rotation steps, each row followed by its count of steps
The counts run from 0 to 234.
[ -9  10   1 -40  10  34  10   8 -27  -6 -10  -8 -22   9  20  41  14  40
   4  25 -37  35  21  10  19  10 -21 -24  33   5 -22   4  -3  31 -25  13
  39 -38 -23 -35 -30   8 -38 -22  -8   2  -6  17  25   5   3 -42  10  26
 -24  -8   8  10   4   3  -6  31   9 -10  12  41 -24 -18 -17]
230
[  0  -3   3 -20  -9  34   2   3  -8  11   3  -8 -30 -10   4  44   8  44
  -9  34 -38  45  20  -5  20  15 -26 -15  10  40 -30  -5  11  10  -7   9
  31 -25 -32 -30 -21 -22  -4 -38  -9  -6 -17   5  19  37   2 -34   3  18
 -19  -3 -10  -4 -14 -22 -21  51  -1   2  10  38 -25  -9 -11]
207
[  2  33 -15  -3  12  29  21  10  -9  11   7 -14 -17  14   7  30  10  36
   3  27  -3  28  17 -13  31 -32 -31 -17  11  17 -36 -21 -23  15 -25  24
  18 -32 -24 -42 -38 -25 -14 -35 -19   8   3  -4  20  19  16 -45  -1  15
  -8 -20  -4   2  22  -6   0  26   8  13  21  40 -18   9 -18]
191
[  2  21 -15 -28  23  26  34  16  -9   7  10 -11 -13  18  24  64  -4  37
   5  26 -21  16  15   6  23 -18 -15 -14  40   9 -23   5 -22  28 -27   0
  29 -44 -18 -33 -31 -13 -36 -19  -6  -4   2  -1  33  26  28 -30 -13  14
  -9 -19  12  -5  28  -3   2  24  14 -14   8  22 -24 -15  -7]
39
[  3  12 -17 -16  17  30   2   1   5   4  25 -27 -11  -4  14  47  -2  54
   7  25 -24  30   5 -15   8   1  -9 -23  36  10 -49  -3 -26  10 -24  -6
  27 -44   1 -42 -17 -20  10 -27 -14  -6  -3   2  39  35  21 -19  -4  19
   4 -31  -4  -5  12 -34 -14  37   9  -5   6  10 -27  -9   3]
26
[  7   6 -12 -10   2  34   8  -3  -1   1  28 -29 -30 -20  17  39 -13  61
  12  31 -23  39   0 -13   9   3 -16 -10   9   6 -40   3 -16  18 -26   2
  38 -44  -8 -39 -14 -21   1 -29 -10 -13  -1  -2  40  37  15 -17   1  16
  11 -33  -5 -14  10 -24 -10  36  11  -7   4  22 -26 -19  -2]
22
[ -2 -10  -9 -19  11  13  -7   8  -2  -8  22 -38 -32  -5  10  46  -5  43
 -14  27 -24  33  38   5  28  -5  -6 -26  38  16 -29  -6 -15  16 -30 -15
  25 -32 -13 -19 -22 -33 -16 -23  -5  -1 -10 -30  37  37  34 -18 -25  10
  10 -12  -7 -29  21 -14  -4  18   3  -1  17  17 -26 -19   5]
62
[ -5  -4  -7 -30  19  18   9   7  10  29  25 -21  -2  -8  22  47  -2  50
   8  31 -15  35   2 -20  -4  12 -17 -10  33  25 -27  -3 -30   1 -44  -6
  -1 -26 -21 -36 -32 -29 -11 -22 -14  -3  -4  10  42  25  34 -24 -13  -8
  23  -6   2 -18  22  -3   1  34  -3   4  14  13 -20 -30 -13]
122
[ -9  12 -17  -6  16  36   0  -2   1  18  10 -36 -22 -12  31  33 -12  60
  18  29  -9  31   5 -11  -4  -7 -33 -14   0  -3 -28 -18 -27  16 -27  12
  23 -39  -2 -56 -27  -8 -16 -22 -20 -12   2  20  30  21  12 -47   3   4
   3 -25  -9   8  13 -14   2  33  12   1   8  23 -11 -25 -31]
178
[ -5 -15  -4 -16  14  11 -15   2  -5  -2  18 -41 -36 -11   4  32 -10  54
 -13  37 -19  32  23  -4  24   0  -6 -19  27   7 -31   2 -15  19 -38  -9
  22 -31  -7 -30 -28 -36 -11 -43  -8   2  -1 -26  42  25  28 -16 -21  11
  11 -20  -6 -25  18 -20  -3  15  -6   3   7  13 -22 -17   5]
63
[-16   8   8 -19   6  22 -15  -2 -27  11  -1 -11 -27  -7  15  32  17  39
 -23  37 -23  36  32  -3   4   4 -27 -19  12  24 -25 -10  -5  10 -32  26
   9  -1 -30 -46 -46  -5 -25 -33 -28   7   1   0  27   0  -3 -61 -16  10
   7  -1 -20 -16   9  -8 -10  25 -17 -10  19  32 -18 -15 -13]
147
[ -4  -8  -9 -28  -4  15  12  19  -6  -7  20 -27 -43  -2   7  53   9  37
 -15  22 -28  26  35   6  38 -22 -19 -26  35  14 -29  -1   0  22 -22   1
  31 -24 -25 -10 -23 -19 -25 -27   9   1 -11 -35  30  37  21 -29 -21  21
   4  -8  -9 -26  20   0  -5  25   5   3  24  30 -25  -8  -2]
57
[  3  -7   8 -44   5  22  15   6   8   2  30 -14 -24   9  17  45  15  59
  -7  11 -31  33  19  10   3  26 -16 -29  56  -2 -24   4 -20  29 -23   1
  22 -31 -25 -13 -17 -18 -22 -13   2   0 -11 -10  23  22  27 -37   4  12
   1  -6   8  -9   7  14   5  28  10 -12  15  26 -16 -29  -8]
75
[-11  14  -8 -29  24  30  23  11 -23  16  -5  -5 -27   3  27  58  -2  29
   2  34 -38   9  22  18  17   1 -15 -18  24  12 -16   5  -6  35 -22   4
  39 -34 -18 -36 -36 -11 -44 -17   0 -10   2   3  42  15   3 -34 -15  11
 -14 -20   6 -15  14 -14  -3  31   4 -20  -7  11 -34 -28 -10]
42
[  1   4   6 -13 -11  34  17   3  -7 -12  22  -5 -29  -4  23  59   5  51
  -4  15 -36  54  29   6  13 -11 -22  -8   7  23 -27  -8   6  14 -10  17
  31 -35 -40 -24 -15 -24  -6 -25  -8 -20  -4 -19  17  36  12 -25   2  15
  -9   3  -7 -18  -8 -13 -15  39   6  -5  11  41 -33 -12  10]
15
[-13   4  -4 -23  -5  16  20  16  -5   9   6 -13 -37   1  -4  52  13  34
 -24  18 -26  28  25   1  32 -33 -20 -24  44  21 -39  -1   0  22 -31   2
  25 -28 -18 -16 -24 -18 -14 -42   3   1  -3 -26  36  33  15 -38 -12  26
   1 -17   0 -13  29  -2 -11  28  -6   5  26  25 -17  -2  -1]
53
[ -9  12   5 -10  10   7   5   0   2  20  30 -13 -22 -12  24  41   6  31
  -3  35 -17  25  31   8  17  -4 -13 -40  36  24 -44 -25 -12  18 -30  -2
  -1 -14 -18 -26 -39 -18  -9 -18  -3   0  -4 -35  28  34  14 -39 -12   0
  15   3 -10 -35  28  -8  -8  33  -4  14  23  16 -33 -23 -13]
103
[ -2  -5   2 -23  10  16 -15   0   6  -2  21 -29 -18  -1   3  41  -9  54
 -25  28 -21  44  29  -6  19   7  -2 -22  54  16 -34   3 -17  19 -34 -15
  11 -35  -9 -29 -24 -34   3 -37 -18   5  -7 -19  34  20  31 -24 -12   9
   3 -12   2 -20  16 -18  -1  21  -7  -9  14  12 -19 -21  10]
67
[-12  16  -3   7  11  41   8  -7 -15   1   3 -21 -34  -8  13  29  14  30
   6  36 -24  24  25   8  19 -18 -23 -21  -6   8 -26 -19  -4   6 -25  14
  29 -38 -22 -48 -38 -26 -22 -33 -18 -13   9 -17  64  12   7 -38  -4  10
   8 -36   2  -6  15 -21 -13  17  -1   3  -1  25 -33  -4 -16]
4
[ -6  25  -4 -33   9  27   4  11 -13  -8  -1 -17  -7  15  13  51   4  45
  -4  16 -26  46  14  -4  15  -8 -18 -23  53  17 -26   6 -11  21 -34  -1
  24 -47 -13 -31 -29   1 -12 -25 -20  10  -8  17  26  18  26 -34   8  25
 -25  -6   8   9  19  -9   2  26   2  -2  17  27 -18 -12  -6]
227
[ -4  19   0 -14   5  20  -4   9  -6   6  16  -5 -18  -1   9  42  14  44
 -24  22  -9  44  33  -4  16 -15 -26 -22  28  31 -18 -14 -12   6 -43   8
  -1  -5 -40 -32 -35 -10  -7 -26 -21  15   1  -7  30  16  13 -60 -14  11
  10   9 -10 -11  23   3   3  30 -13   1  38  42 -10  -4 -11]
149
[  1 -16 -10 -11  10  39 -11   7  19   5  26 -15 -18  -1  11  47  13  46
  -2  20 -33  41  39  -7  -5  17 -31 -28   9  27  -8 -25 -17 -15 -16  -8
  13 -22 -36 -42 -22 -34 -14  -7  -9  -3 -18  -9  37  26  22 -45 -15   2
   9  -3 -16  -8  -1 -14 -10  37  -2  -4  10  27 -25  -9 -16]
162
[  1  19 -13 -31  14  29  29  17 -11   8  13 -15  -9  18  15  51   3  54
  -3  17 -20  24  -1  -9  17 -16 -21  -7  42   2 -38  12 -34  22 -27  11
  31 -46 -13 -34 -26 -19 -17 -32  -9   0   6   7  24  20  28 -22 -10  26
  -5 -31  11   4  26  -4  -3  24  13  -4   8  25 -19  -9   2]
35
[-13  14  -7 -16  26  19  -9   9 -14  13   4 -15 -13  -2  22  55  11  31
 -15  26 -14  34  38   4   9 -12 -25 -33  28  29 -16 -25 -16   6 -35   3
  -2  -6 -31 -44 -45  -2 -24 -12 -24  13  -9   1  31  10  12 -54 -28   3
   4  11 -20 -16  30  -9  -4  24  -7  -6  28  27 -17 -15  -9]
144
[-15   3   8 -14   8  11   4  -2 -11  26  17 -24 -37 -21  18  25   1  42
   2  46  -2  13  19   3  18 -10 -20 -24  17   9 -44 -12 -12  28 -36  13
   8 -18 -11 -38 -40 -22 -12 -44  -6 -11  11 -27  39  23   5 -39  -6  -5
  23 -18 -12 -32  31  -3  -1  26  -7  17  13  22 -24 -33 -21]
100
[  0  20  -5  -5   9  43  18   4 -17  -4  10  -6 -35  -1  28  39  25  26
   7  20 -32  24  33  18  14 -10 -22 -37   1  11 -17 -19   0  10 -15  19
  32 -30 -37 -35 -33  -3 -38  -8  -9 -12  -6 -14  44  18   2 -43  -1  12
  -3 -13  -4  -7   7  -5 -10  26  13  -5   7  35 -35  -8 -24]
1
[-23 -16   1 -36  18  29   6   2   1  20  10 -31 -25   3  14  29  13  49
   5  35 -24  11   7   8  -2  17 -23 -19  37 -13 -34 -14 -26  19 -31   1
  17 -39  -3 -46 -34 -29 -26 -31   0 -12   1  -1  46   1  15 -34  -3   2
  18 -31   8  -4  19  -4  -6  20   4  -1 -10   5 -26 -28 -23]
82
[ -5  17 -22  -6  18  31   7   3  12   9  16 -30 -14  -4  29  43 -12  58
  17  19  -7  34   9 -11  -3 -14 -33 -19  12   1 -20 -23 -27  13 -29  -2
  15 -43 -10 -45 -23  -7 -14 -13  -9 -12  -5  14  22  32  27 -48   6   5
   4 -16 -12   8  23  -2  12  28  14   0  18  29 -11 -21 -31]
177
[ -4  -4   0 -14  -8  31  -4  -3 -10  17  -1 -13 -30 -15  -6  29   4  43
 -12  36 -22  46  15  -9  24   3 -28  -6   1  35 -33   3  10   5 -19   8
  33 -37 -22 -37 -23 -31   0 -50 -13  -9  -5   6  33  30  -1 -34  -1  18
 -13 -14  -8  -7  -4 -31 -17  46  -5   6   7  32 -26  -7 -13]
206
[ -8 -13   4 -44  15  31  13   7  11   7  17 -17 -29  10  22  47  12  49
   9  24 -31  16  23  13  -5  30 -22 -32  44 -13 -22  -5 -19  23 -19  -1
  22 -35 -21 -26 -26 -22 -38  -9   3 -13 -13  -9  30  13  18 -39   4   5
   7 -13   7  -6   4  12  -2  33  15 -13   1  18 -22 -32 -19]
79
[ -7  24 -15  -9  25  34  11   1   9  16  12 -20  -4   4  33  50  -6  43
  12  21 -18  31  23  -6  -1 -14 -30 -36  21   9 -28 -30 -29  10 -23  -5
  16 -34  -8 -50 -30  -5  -9  -4 -12   0 -11  12  26  29  19 -55   3   4
  -9 -10 -11   8  20 -21   0  32  11  -2  15  18 -21 -15 -24]
181
[  8  12  -3 -10   4  26   2   2   0   2  21  -6 -31  -6  16  41  13  45
 -14  18 -14  40  37  -4   9  -2 -32 -28  15  29 -10 -12  -9   5 -33  15
  15  -7 -53 -25 -31 -12 -23 -13 -10   6 -13 -19  28  26  13 -54 -10   8
   9   7 -12 -15   8  10   6  38  -6  -3  34  50 -15 -10 -16]
153
[-26   9  12 -19   0  14  18   2  -9  17  10 -24 -27  -2  24  36   3  43
  -1  32  -3  21  11   7  16 -34 -29 -13  24  -2 -45  -8 -12  33 -42  14
   5 -28 -18 -27 -35 -16 -19 -45  -5 -14  14 -22  28  17  12 -39   2   8
  14  -8   5 -21  34  15   3  23  -4  16  13  25 -16 -33 -18]
95
[-17   7 -17 -13  26  15  -7   8 -15  20   2 -34 -18 -10  19  37   3  33
   3  36  -6  19  17 -14   3 -23 -29 -16  13   8 -33 -13 -27   5 -42   7
   5 -14 -13 -48 -54  -9 -26 -29 -23   3   4   0  43   8  11 -42 -31  10
  24 -17 -13 -11  35  -4  -7  16  -4   6  18  22 -15 -15 -21]
141
[ 11  10 -17 -19  15  31   9   3   9  -1  27 -22 -13  -4  23  57  -6  50
  10  19 -33  33  19  -4   6  10  -4 -28  33  19 -39  -7 -22  12 -19 -17
  31 -39  -9 -37 -14 -17   3  -7  -4  -7 -17  -4  28  43  26 -22  -7  13
  -3 -16  -5 -14  11 -29 -15  43  13 -10  12  13 -30 -11   1]
25
[  2  -1   1 -17  -6  32   9  -8  -8  -3  19 -28 -42 -18  15  34 -10  64
   5  30 -25  45   5  -5   7  -1 -21   0  -6   7 -36   3  -4  19 -20  20
  41 -36 -25 -33 -13 -26  -4 -41 -11 -27   5  -7  26  32  12 -17   4  15
   4 -23  -5 -12  -6 -16 -16  34   8  -3   2  35 -28 -20  -1]
18
[  2  -3  -8 -19  -8  28   8   9   6   5  12  -8 -21  -5   2  56  10  39
  -9  23 -31  50  23 -11  21   1 -25 -20  19  38 -29  -4   8   9 -11  -3
  27 -31 -33 -20 -15 -29  -1 -27  -4  -1 -21  -2  19  47  17 -34   0  14
 -22   5 -11  -5   1 -17 -16  51   4   9  23  38 -23  -9  -9]
208
[  8   0   5 -28   4  17  11  11   6  15  33 -15 -14   6   9  34  13  58
  -5  28  -6  33   6 -21   9   8 -18  -8  30  20 -47   2 -29   9 -36  18
   1 -17 -34 -26 -30 -41  -4 -38 -14   4   0 -21  26  29  30 -18 -15   8
  21 -10  -1 -20  16  12  -9  27   4  22  21  41 -18 -13   0]
113
[ 11  13 -10  -7   1  28   5   7   7   4  24 -14 -30  -8   8  27   8  50
 -14  21   0  39  24 -16  14 -15 -27 -24  15  20 -18 -10 -17   3 -43  12
  15 -10 -47 -24 -31 -25 -19 -23 -13   6  -8 -20  41  29  20 -52 -11   5
  19 -12  -8 -12  17   8   8  29  -8   5  38  45  -8  -6 -21]
154
[-14  16  -1   5   1  39   2   1  -8  -3  12 -18 -20  -1   1  36   5  36
  -6  31 -20  39  21  -2  17 -26 -25 -15   2  24 -32 -21  -3  -1 -32   8
  17 -47 -20 -45 -29 -36   0 -43 -26 -11   6 -15  53  23  10 -31  -3  10
   3 -21   2  -9  16 -34 -15  27  -8   1   3  22 -35  -1  -1]
8
